Here are some points, one per row:
c(-0.07, -0.79, -0.79, -0.78, -0.31, 1.06, -0.04, 0.77, 0.42, 1.70, 0.54, 1.48, -1.13, -0.45, 1.94, 1.11,
  2.23, -0.51, 0.11, 0.62, 0.58, -1.40, -1.07, -0.94)
c(0.37, 0.25, 0.72, -0.10, 1.99, -0.85, 0.37, 0.57, 0.66, 0.29, -0.31, 0.29, -1.76, -1.08, -0.87, 0.12,
  -0.54, -0.39, -0.41, -1.68, -1.22, -1.57, -0.73, -0.75)
c(-0.30, -0.09, 1.00, -0.28, -0.12, -1.36, 0.89, 0.88, -0.41, -0.79, -0.02, 0.12, -0.03, -1.71, 0.93, 1.33,
  0.89, 0.81, -0.46, -0.93, 0.55, 2.03, 1.93, -0.65)
c(-1.38, 0.49, -0.44, 1.16, -1.37, 0.59, -0.27, 0.86, 1.06, 0.57, -1.98, -0.91, 0.06, -0.25, 1.21, -0.07,
  0.16, 0.05, 0.48, -1.59, -1.07, 0.07, 1.50, 1.17)
c(-0.19, 0.07, -1.66, 1.37, -1.61, -0.09, -0.85, 0.37, -0.34, -1.45, 0.70, 1.61, 0.40, 0.34, -1.26, 0.03,
  0.09, -2.01, -0.28, -0.12, 0.40, -0.97, -0.04, 0.29)
c(0.19, 0.97, -0.82, 1.67, -0.81, 0.98, -1.16, -1.36, -1.20, 0.64, 0.48, 0.70, -1.56, -0.42, -1.49, 0.95,
  -0.08, 2.77, 0.73, -0.11, 0.95, 0.45, -0.24, -1.24)
c(-0.29, -1.33, 0.69, -0.91, -0.14, 0.92, -0.14, -0.14, 0.11, 1.20, 1.12, 0.38, -1.96, 0.77, 1.26, -1.95,
  -1.32, 0.34, -1.38, 0.05, 1.26, 0.06, -0.32, 2.08)
c(-1.44, 1.83, 0.82, -0.32, 0.83, 0.41, -1.17, 2.36, -0.12, -1.66, 0.26, 2.31, 0.52, -0.33, 0.14, -0.42,
  0.45, 0.04, -0.15, 2.85, 0.77, -0.59, -0.39, -0.97)
c(-1.99, -1.22, -0.56, -0.35, 0.44, -0.60, 0.29, 0.02, -0.32, -0.34, 2.11, 0.29, 1.63, 0.36, 0.78, 0.44,
  -1.62, 0.76, 0.44, -0.68, 0.02, -0.30, -0.40, -0.09)
c(0.07, -0.51, 0.08, -0.59, -1.15, -0.06, 0.44, 1.68, -0.05, 0.12, -0.83, -1.29, 0.45, -1.59, -1.44, 0.68,
  -0.63, -0.45, 0.95, 0.78, -0.79, -1.19, -1.98, 0.88)
c(-0.82, 0.47, -0.61, -0.42, 2.02, 0.61, 0.35, -1.30, -0.71, 2.44, 1.54, 0.70, 0.85, 0.57, -1.83, 0.00,
  0.66, 0.33, -0.65, -0.71, -0.96, -0.72, 0.74, -0.05)
c(-0.97, -0.85, -0.84, -0.93, 0.59, -1.03, -0.26, -1.79, 0.57, 0.69, -0.15, -0.73, 1.26, -0.76, -0.03, 1.90,
  0.61, -0.15, 1.29, 0.21, 0.58, 1.13, -1.24, 0.35)
c(-0.13, -0.27, 1.33, 0.21, 0.01, 1.10, 0.70, 1.33, -0.82, -0.23, 0.77, -2.69, 1.42, -0.12, -0.35, 1.35,
  -0.11, -0.23, -0.88, -0.49, 1.29, -0.48, 0.15, -0.53)
c(-0.06, 1.48, -0.06, -0.17, 0.04, 0.47, -0.60, -1.64, 1.04, -0.21, 1.43, -0.72, 0.38, -0.35, -0.68, 0.70,
  0.81, 0.67, 0.44, 0.08, 0.87, -0.22, 0.88, 2.96)
c(-0.49, 0.02, 1.37, -0.25, -0.13, -1.35, -0.48, 0.24, 0.01, 1.00, -1.90, 0.06, 0.39, 0.94, -1.43, -1.28,
  -0.65, 1.78, -0.88, 0.41, -0.41, 0.59, 0.14, -0.22)
c(-0.12, -0.31, -0.92, -1.04, 0.16, 0.79, -0.77, -0.76, 0.04, 0.29, -2.06, 1.64, -0.41, -0.42, 0.89, -1.14,
  -0.32, -0.86, 1.74, 0.47, 0.16, -0.61, 2.82, -1.38)
c(1.09, -0.17, -0.28, 0.22, 0.48, 0.93, 1.04, -1.22, 1.55, -0.12, 0.97, 1.22, -0.36, 0.89, -0.99, 1.29,
  0.70, -0.35, -1.09, 1.52, -1.33, 1.66, -1.08, -1.64)
c(0.81, -1.00, -0.26, -1.14, -0.53, -0.75, 0.29, -0.50, 0.70, -2.52, 1.93, 0.48, 0.06, 0.05, 0.39, 0.13,
  -0.90, 0.31, -0.26, -2.09, -0.11, -0.30, 0.33, -0.04)
c(1.13, -1.25, -0.03, -0.41, 1.48, 1.22, -1.26, 0.92, -0.50, -1.76, -1.76, -0.10, 0.27, 0.77, -0.08, -0.64,
  0.86, 1.10, 1.13, -0.35, 1.09, -0.26, 0.60, 0.58)
c(1.42, -0.50, 1.02, -0.51, -1.79, 0.56, -0.27, -0.44, -0.29, 0.53, -0.38, 0.43, 2.52, 0.89, 0.84, -0.68,
  -0.20, 0.24, -0.96, -1.29, -1.34, -0.06, -0.37, -1.28)
c(0.76, -1.51, 2.29, 0.99, -0.17, 0.39, 0.80, 0.40, 1.04, 0.43, 0.09, 0.15, 0.70, 0.20, 0.08, -0.16,
  -1.10, -0.54, 1.73, 0.35, -0.03, 0.16, 1.40, 0.00)
c(-0.62, -0.99, 1.32, 0.33, -0.20, -0.30, -1.09, -1.46, -0.73, -1.57, -0.17, -0.72, -0.80, -1.30, 0.72, -0.59,
  0.26, -0.62, -1.43, 1.38, -0.65, -2.88, 1.03, 0.09)
c(-0.62, 0.76, 2.03, 0.03, -0.48, -0.55, -0.44, -0.65, 0.52, 0.73, 0.06, 1.18, -0.09, 0.37, -1.13, -1.06,
  0.14, -1.91, 1.05, -1.27, 0.80, 0.91, -1.59, 1.21)
c(1.71, -0.05, -1.13, 0.67, -0.42, -2.08, 0.84, 0.78, -1.03, 1.99, 1.18, -0.23, -0.47, 0.14, -0.41, -0.55,
  0.82, -0.66, -0.49, 1.27, 0.54, -0.83, 1.99, 1.51)
c(0.64, 0.38, -1.08, 0.04, 0.87, 0.93, -1.24, 1.23, -0.26, 0.31, 0.57, -0.40, 0.10, 0.27, 0.91, 0.96,
  -1.07, -0.66, -0.59, -1.12, -1.24, 2.30, 0.53, 0.76)
c(-0.61, -0.02, -0.44, 0.27, 0.20, -0.80, -0.33, -0.36, -0.51, -0.16, -1.18, -2.27, -0.29, 0.46, -1.26, -0.78,
  0.27, -1.95, -1.21, 0.30, 0.96, 0.98, 0.08, -1.02)
c(1.64, 1.31, -0.64, 1.92, 0.76, -1.40, 0.14, -0.13, -1.07, 0.25, 0.03, -0.58, 0.50, 0.24, 3.14, -0.80,
  0.10, -0.37, 1.59, 0.60, 0.67, -1.25, -1.58, -0.15)
c(0.40, 1.47, -0.17, -1.23, 0.55, -0.30, 1.62, -0.48, -1.21, -0.70, -2.31, 1.43, -0.20, 0.17, -0.13, 1.49,
  -1.94, 0.30, -1.07, 0.57, 0.55, 0.06, -0.91, 0.92)
c(-0.08, 0.48, 0.50, 0.11, -0.57, 0.02, 0.12, -0.90, 0.29, 0.33, -1.25, -0.02, -1.45, 2.33, 0.51, 2.14,
  0.38, 0.29, -1.43, -0.30, -1.04, 0.00, -0.87, 0.04)
c(0.21, 0.45, -0.66, -0.78, -0.29, -0.66, -0.83, 1.08, 0.54, 0.23, 2.01, -1.72, -0.59, 0.53, 0.04, -0.47,
  -0.25, 1.59, 0.85, 1.35, -1.10, 1.52, -0.33, -1.44)
c(-0.26, -0.43, -0.53, 0.91, -0.05, 0.30, 1.34, -0.32, -1.38, -1.39, -0.41, -0.34, -0.83, -0.89, -0.64, -1.84,
  1.46, -0.37, 0.75, 0.73, -1.74, 2.78, -1.14, 1.75)
c(-0.21, -0.44, -1.05, 1.68, 0.03, -0.31, -0.03, 0.04, 2.38, -0.03, -1.28, -0.29, 1.40, -0.88, 0.39, -0.89,
  -0.14, 1.36, -1.26, -0.54, 0.43, -0.39, 0.15, -1.20)
c(0.24, 1.27, -0.18, -1.37, -0.32, 1.24, 1.99, -0.09, 0.03, -0.80, 0.20, -1.43, -0.98, 0.27, -0.15, -1.30,
  -0.03, -0.70, 1.62, -0.26, 0.57, -0.68, 0.00, -1.00)
There is one direction along which these points spread out most. Take the direction at right angles to it along which they spread out most. Go by this last direction. For each point below, how far along it does it lie, from 0 to 99? The average is 50, and the first point in the table lies past the average. One standard deviation of the points above along it is 16.
c(0.81, -1.00, -0.26, -1.14, -0.53, -0.75, 0.29, -0.50, 0.70, -2.52, 1.93, 0.48, 0.06, 0.05, 0.39, 0.13,
  -0.90, 0.31, -0.26, -2.09, -0.11, -0.30, 0.33, -0.04) 35
c(-1.38, 0.49, -0.44, 1.16, -1.37, 0.59, -0.27, 0.86, 1.06, 0.57, -1.98, -0.91, 0.06, -0.25, 1.21, -0.07,
  0.16, 0.05, 0.48, -1.59, -1.07, 0.07, 1.50, 1.17) 20
c(-1.44, 1.83, 0.82, -0.32, 0.83, 0.41, -1.17, 2.36, -0.12, -1.66, 0.26, 2.31, 0.52, -0.33, 0.14, -0.42,
  0.45, 0.04, -0.15, 2.85, 0.77, -0.59, -0.39, -0.97) 88
c(0.07, -0.51, 0.08, -0.59, -1.15, -0.06, 0.44, 1.68, -0.05, 0.12, -0.83, -1.29, 0.45, -1.59, -1.44, 0.68,
  -0.63, -0.45, 0.95, 0.78, -0.79, -1.19, -1.98, 0.88) 44
c(-0.62, 0.76, 2.03, 0.03, -0.48, -0.55, -0.44, -0.65, 0.52, 0.73, 0.06, 1.18, -0.09, 0.37, -1.13, -1.06,
  0.14, -1.91, 1.05, -1.27, 0.80, 0.91, -1.59, 1.21) 49
c(-0.07, -0.79, -0.79, -0.78, -0.31, 1.06, -0.04, 0.77, 0.42, 1.70, 0.54, 1.48, -1.13, -0.45, 1.94, 1.11,
  2.23, -0.51, 0.11, 0.62, 0.58, -1.40, -1.07, -0.94) 86
c(0.24, 1.27, -0.18, -1.37, -0.32, 1.24, 1.99, -0.09, 0.03, -0.80, 0.20, -1.43, -0.98, 0.27, -0.15, -1.30,
  -0.03, -0.70, 1.62, -0.26, 0.57, -0.68, 0.00, -1.00) 51
c(0.21, 0.45, -0.66, -0.78, -0.29, -0.66, -0.83, 1.08, 0.54, 0.23, 2.01, -1.72, -0.59, 0.53, 0.04, -0.47,
  -0.25, 1.59, 0.85, 1.35, -1.10, 1.52, -0.33, -1.44) 50
c(-0.13, -0.27, 1.33, 0.21, 0.01, 1.10, 0.70, 1.33, -0.82, -0.23, 0.77, -2.69, 1.42, -0.12, -0.35, 1.35,
  -0.11, -0.23, -0.88, -0.49, 1.29, -0.48, 0.15, -0.53) 27
c(-0.97, -0.85, -0.84, -0.93, 0.59, -1.03, -0.26, -1.79, 0.57, 0.69, -0.15, -0.73, 1.26, -0.76, -0.03, 1.90,
  0.61, -0.15, 1.29, 0.21, 0.58, 1.13, -1.24, 0.35) 47
c(-1.99, -1.22, -0.56, -0.35, 0.44, -0.60, 0.29, 0.02, -0.32, -0.34, 2.11, 0.29, 1.63, 0.36, 0.78, 0.44,
  -1.62, 0.76, 0.44, -0.68, 0.02, -0.30, -0.40, -0.09) 41
c(-0.26, -0.43, -0.53, 0.91, -0.05, 0.30, 1.34, -0.32, -1.38, -1.39, -0.41, -0.34, -0.83, -0.89, -0.64, -1.84,
  1.46, -0.37, 0.75, 0.73, -1.74, 2.78, -1.14, 1.75) 45
